In the data rows, zero lies at 4.5, halfway between 4 and 5.
A row's group is the hidden flat surface it lies on (a line, a plane or more), and each surface passes through zero. The first row asked about is in group 0, and each new group gets the next number.
The table, row by row:
[7 7 7 5 7 3 5 3 3 4 6 3]
[8 6 8 4 7 2 4 2 2 4 6 2]
[6 6 0 3 6 7 4 5 4 4 5 3]
[6 8 2 4 7 7 6 4 4 5 7 5]
[4 4 1 4 4 7 5 7 7 5 4 6]
[5 5 0 3 5 8 6 6 6 5 7 6]
[6 7 7 4 8 3 5 4 1 4 7 3]
[2 3 3 6 1 5 3 6 7 5 3 5]
[4 6 9 4 8 5 6 2 2 5 4 5]
[2 2 6 3 3 5 6 3 6 7 2 7]
[3 2 7 4 1 3 5 5 5 4 2 5]
[4 2 9 6 2 0 4 4 5 4 2 4]
[5 7 4 4 9 8 6 3 3 5 5 4]
[3 4 8 6 3 1 3 4 4 5 2 4]
[3 2 8 6 2 2 4 3 4 5 3 4]
[4 6 5 4 9 7 6 3 4 5 5 4]
[6 7 3 3 8 6 5 5 5 5 7 4]
[8 7 4 2 7 4 6 5 3 4 8 3]
[5 5 1 5 7 5 4 7 3 4 6 1]
[6 7 1 4 5 6 7 6 6 5 7 5]
[3 4 1 4 8 8 6 6 4 5 4 6]
[4 3 8 5 2 2 4 4 4 5 1 5]
[4 4 0 3 5 6 6 7 6 4 6 5]
[3 3 7 4 2 1 4 4 6 6 4 6]
[2 2 2 4 3 6 6 4 6 4 3 6]
[2 2 4 3 1 5 7 4 7 5 3 7]
[5 6 7 4 9 5 7 2 3 6 5 5]
[2 2 8 5 2 3 4 5 4 6 1 4]
[7 6 7 6 4 1 3 6 4 4 8 3]
[2 2 4 6 2 4 3 6 6 5 2 6]
[4 4 9 6 4 1 2 3 3 4 3 4]
[5 5 1 4 4 8 6 5 5 4 6 5]
[6 7 4 5 8 5 5 3 3 4 6 4]
[6 7 6 4 8 5 5 3 2 4 7 2]
[8 7 4 6 6 4 2 7 2 1 7 2]
[5 4 8 6 3 2 4 3 3 4 2 4]
[5 6 1 3 7 8 6 5 5 5 6 4]
[3 5 0 4 3 8 5 6 6 5 6 5]
[1 4 2 4 5 7 6 3 6 6 2 5]
[8 8 5 5 6 2 3 5 4 4 7 1]
[5 5 9 6 2 2 4 3 5 4 5 6]
[2 2 4 3 2 6 5 4 7 5 2 7]
[7 7 8 4 9 3 5 2 2 4 5 3]
[5 5 0 3 5 8 5 6 5 5 7 5]
[2 1 5 7 1 5 3 7 7 4 1 5]
[5 6 2 5 8 8 4 5 3 4 5 3]
[4 4 8 6 5 2 4 3 4 5 3 5]
[8 8 4 4 7 4 6 2 2 4 7 4]
[6 6 7 4 7 1 4 2 3 4 4 3]
[7 7 6 6 4 2 3 5 3 3 7 2]
[4 4 7 4 0 2 5 4 7 5 2 6]
[4 2 8 6 5 2 4 3 3 5 3 4]
[7 7 2 3 7 6 6 3 5 4 8 4]
[2 3 7 3 3 5 7 2 5 8 3 6]
[1 2 4 5 0 5 5 6 6 4 2 5]
[6 7 5 3 7 4 5 4 3 5 7 4]
[6 5 0 4 7 7 6 5 6 6 8 5]
[5 6 9 5 5 1 3 4 2 4 4 5]
[2 4 2 3 8 8 6 3 5 5 3 5]
[4 3 8 6 1 2 4 4 6 6 5 6]
[5 5 1 4 8 8 4 4 4 4 5 3]
[4 2 3 4 1 4 4 6 6 5 2 6]
[7 6 7 5 2 2 3 5 5 4 6 4]
[4 3 0 5 4 7 2 6 6 4 3 5]
[5 4 9 3 2 2 6 3 5 7 3 6]
[3 3 7 4 1 3 7 4 7 5 2 6]
[6 6 2 2 6 8 6 5 5 4 7 5]
[5 3 1 5 1 4 2 7 4 2 5 3]
[3 3 0 4 6 9 4 5 6 4 3 5]
[4 4 9 6 4 1 3 3 2 5 2 4]
[1 2 1 3 4 7 5 5 5 4 2 5]
[2 2 6 4 1 4 6 3 7 5 3 6]
[7 7 7 4 8 3 4 3 2 4 7 3]
[4 3 8 6 5 1 3 4 4 5 3 4]
[3 3 0 4 3 8 5 5 5 5 2 6]
[5 5 1 4 5 7 6 6 5 5 7 4]
[3 2 2 5 1 6 4 7 7 6 3 6]
[2 5 2 4 7 7 6 3 5 5 4 6]
[4 5 5 4 7 6 7 2 4 7 4 6]
[1 3 6 5 3 3 4 5 4 6 2 5]
[6 6 3 4 7 5 4 7 3 2 7 2]
[1 5 3 3 7 7 6 3 5 6 2 6]
[4 3 2 6 1 5 3 7 6 3 5 3]
[2 4 6 3 5 3 8 2 5 7 2 5]
[6 8 2 3 8 7 6 3 3 4 9 4]
[2 1 6 6 2 3 3 4 5 5 1 4]
[5 3 0 5 7 7 4 5 5 4 4 4]
[5 7 9 4 7 3 6 3 3 5 5 5]
[8 7 5 3 8 4 5 2 2 5 7 4]
[4 7 7 4 9 5 6 3 3 5 6 4]
[6 4 7 5 0 1 3 6 5 4 5 5]
[7 6 6 4 7 3 3 4 2 4 6 3]
[7 7 4 2 8 6 7 3 3 5 8 4]
[7 7 3 6 8 5 3 5 3 3 6 3]
[6 7 9 5 5 2 3 4 4 4 6 4]
[6 7 7 4 9 4 4 4 4 6 5 4]
[6 6 7 5 5 2 3 6 3 4 7 2]
[7 8 4 4 8 4 5 4 4 5 7 3]
[6 5 4 7 4 3 3 6 3 2 7 3]
[4 7 8 5 7 2 5 3 3 5 5 4]
Rows drawn again from the table, each followed by its group:
[6 6 2 2 6 8 6 5 5 4 7 5] 0
[5 7 9 4 7 3 6 3 3 5 5 5] 1
[2 2 8 5 2 3 4 5 4 6 1 4] 0
[7 6 7 6 4 1 3 6 4 4 8 3] 1
[8 7 5 3 8 4 5 2 2 5 7 4] 0
[6 4 7 5 0 1 3 6 5 4 5 5] 1
[3 3 0 4 6 9 4 5 6 4 3 5] 1
[5 4 8 6 3 2 4 3 3 4 2 4] 0
[7 8 4 4 8 4 5 4 4 5 7 3] 0
[7 7 6 6 4 2 3 5 3 3 7 2] 1
[8 6 8 4 7 2 4 2 2 4 6 2] 0
[4 6 5 4 9 7 6 3 4 5 5 4] 1
[6 5 4 7 4 3 3 6 3 2 7 3] 1
[4 4 0 3 5 6 6 7 6 4 6 5] 0
[6 7 7 4 9 4 4 4 4 6 5 4] 1
[7 7 7 4 8 3 4 3 2 4 7 3] 0
[6 7 1 4 5 6 7 6 6 5 7 5] 0
[4 2 3 4 1 4 4 6 6 5 2 6] 1
[4 7 8 5 7 2 5 3 3 5 5 4] 1
[3 5 0 4 3 8 5 6 6 5 6 5] 0
[2 2 4 3 2 6 5 4 7 5 2 7] 1
[7 7 7 5 7 3 5 3 3 4 6 3] 0
[2 4 6 3 5 3 8 2 5 7 2 5] 1
[5 6 1 3 7 8 6 5 5 5 6 4] 0
[6 6 3 4 7 5 4 7 3 2 7 2] 1
[4 4 7 4 0 2 5 4 7 5 2 6] 1
[6 6 7 5 5 2 3 6 3 4 7 2] 1
[4 4 9 6 4 1 3 3 2 5 2 4] 0
[6 8 2 3 8 7 6 3 3 4 9 4] 0
[7 7 8 4 9 3 5 2 2 4 5 3] 0
[2 2 4 6 2 4 3 6 6 5 2 6] 0
[2 4 2 3 8 8 6 3 5 5 3 5] 1
[4 3 0 5 4 7 2 6 6 4 3 5] 1
[3 3 7 4 2 1 4 4 6 6 4 6] 1
[2 1 5 7 1 5 3 7 7 4 1 5] 0
[6 7 7 4 8 3 5 4 1 4 7 3] 0
[3 3 0 4 3 8 5 5 5 5 2 6] 1
[6 6 7 4 7 1 4 2 3 4 4 3] 0
[3 4 1 4 8 8 6 6 4 5 4 6] 1
[6 5 0 4 7 7 6 5 6 6 8 5] 0
[5 4 9 3 2 2 6 3 5 7 3 6] 1
[3 2 7 4 1 3 5 5 5 4 2 5] 0
[5 5 0 3 5 8 6 6 6 5 7 6] 0
[1 2 1 3 4 7 5 5 5 4 2 5] 1
[6 7 3 3 8 6 5 5 5 5 7 4] 0
[7 7 2 3 7 6 6 3 5 4 8 4] 0
[5 6 2 5 8 8 4 5 3 4 5 3] 1
[5 6 7 4 9 5 7 2 3 6 5 5] 1
[4 3 8 6 5 1 3 4 4 5 3 4] 0
[1 4 2 4 5 7 6 3 6 6 2 5] 1
[1 2 4 5 0 5 5 6 6 4 2 5] 0
[3 2 8 6 2 2 4 3 4 5 3 4] 0
[5 5 1 4 4 8 6 5 5 4 6 5] 0
[4 4 1 4 4 7 5 7 7 5 4 6] 0
[5 5 1 5 7 5 4 7 3 4 6 1] 1
